(in the rows, 128 means zero)
Each path is a new rotation, seen through one point. The rows after it are directions, each followed by how far the rotation turns it, in deg/step (0 if it stays put).
Each turn is a multiple of 5 degrees from 10 to 175, or 0.
Each row of a path follows its step; steps can be skipped.
Rotation 1:
step 0: [144 127 124 130 120 132 125 129 119 134 133 130 126 135 131 131 135 126
 128 130 124 134 138 121 130 133 124 125 127 121 134 127 117 130 131 128
 129 121 128 123 128 129 121 133 134 123 132 119 133 134 133 131 137 127
 124 138]
step 1: [130 125 124 122 138 128 132 125 125 140 126 134 123 125 134 120 130 129
 121 123 128 132 123 130 139 132 135 135 134 115 129 128 126 125 129 126
 132 119 119 137 128 124 120 133 129 132 124 127 121 128 141 128 128 127
 133 127]
step 2: [126 127 129 129 131 126 116 134 117 122 132 133 132 132 135 128 137 133
 118 133 119 127 124 129 126 127 118 131 128 114 133 128 127 121 121 126
 120 128 131 124 128 127 119 131 132 130 137 121 118 124 128 131 131 127
 126 130]
step 3: [128 125 132 129 137 134 126 128 135 132 124 137 123 133 128 129 136 128
 123 128 127 128 131 120 124 141 129 118 132 119 124 125 127 119 129 135
 124 121 132 127 120 122 120 130 130 127 120 127 131 130 138 126 120 138
 119 130]
step 4: [131 124 128 132 127 124 128 137 125 137 129 137 124 119 128 128 117 125
 135 124 123 124 118 128 124 130 121 125 126 121 131 125 130 122 134 128
 119 126 125 131 115 123 122 138 138 122 139 128 119 126 128 129 130 132
 133 131]
step 5: [137 128 131 131 136 130 118 124 126 124 140 131 126 122 132 120 132 131
 137 132 126 130 126 124 133 134 127 120 139 123 133 128 124 118 133 133
 132 129 126 131 122 122 120 122 124 127 130 116 134 133 120 133 125 128
 123 128]
step 6: [137 123 114 124 124 130 135 129 123 128 129 136 120 127 129 133 128 120
 123 131 131 123 126 130 117 134 127 133 132 111 128 129 118 128 135 128
 132 125 126 128 129 125 122 138 127 129 133 122 136 134 131 130 133 133
 127 128]
step 7: [133 130 122 126 135 133 113 132 124 132 131 131 125 129 127 120 132 131
 124 118 128 134 125 123 140 128 129 126 132 125 128 124 127 127 128 118
 133 121 130 130 128 118 118 133 132 120 139 128 129 132 139 130 136 123
 131 129]
step 8: [130 123 133 127 128 128 122 133 125 124 126 120 121 129 140 127 139 130
 127 136 127 133 125 131 125 132 133 133 128 109 134 137 124 122 127 124
 126 128 124 132 118 125 121 134 128 134 122 128 119 133 133 125 133 130
 125 134]
step 9: [122 127 129 129 135 141 127 129 123 127 128 136 120 130 123 127 130 116
 119 121 118 129 129 122 132 122 123 130 129 117 131 128 125 119 126 138
 117 129 131 126 124 126 121 127 133 122 132 120 129 126 139 127 123 133
 128 132]
[128 126 127 126 129 129 130 127 129 127 127 130 130 128 129 129 125 126
 127 125 126 127 127 130 129 126 129 132 130 128 127 128 131 128 131 128
 126 128 129 128 128 126 128 127 130 127 131 128 127 129 128 127 128 128
 130 128]
140
[131 129 128 130 126 127 129 125 129 130 127 128 127 125 127 129 125 128
 131 127 127 128 129 126 129 126 128 128 130 127 129 127 127 129 129 130
 128 129 127 128 130 127 129 129 130 129 126 124 129 128 126 128 128 126
 126 128]
65
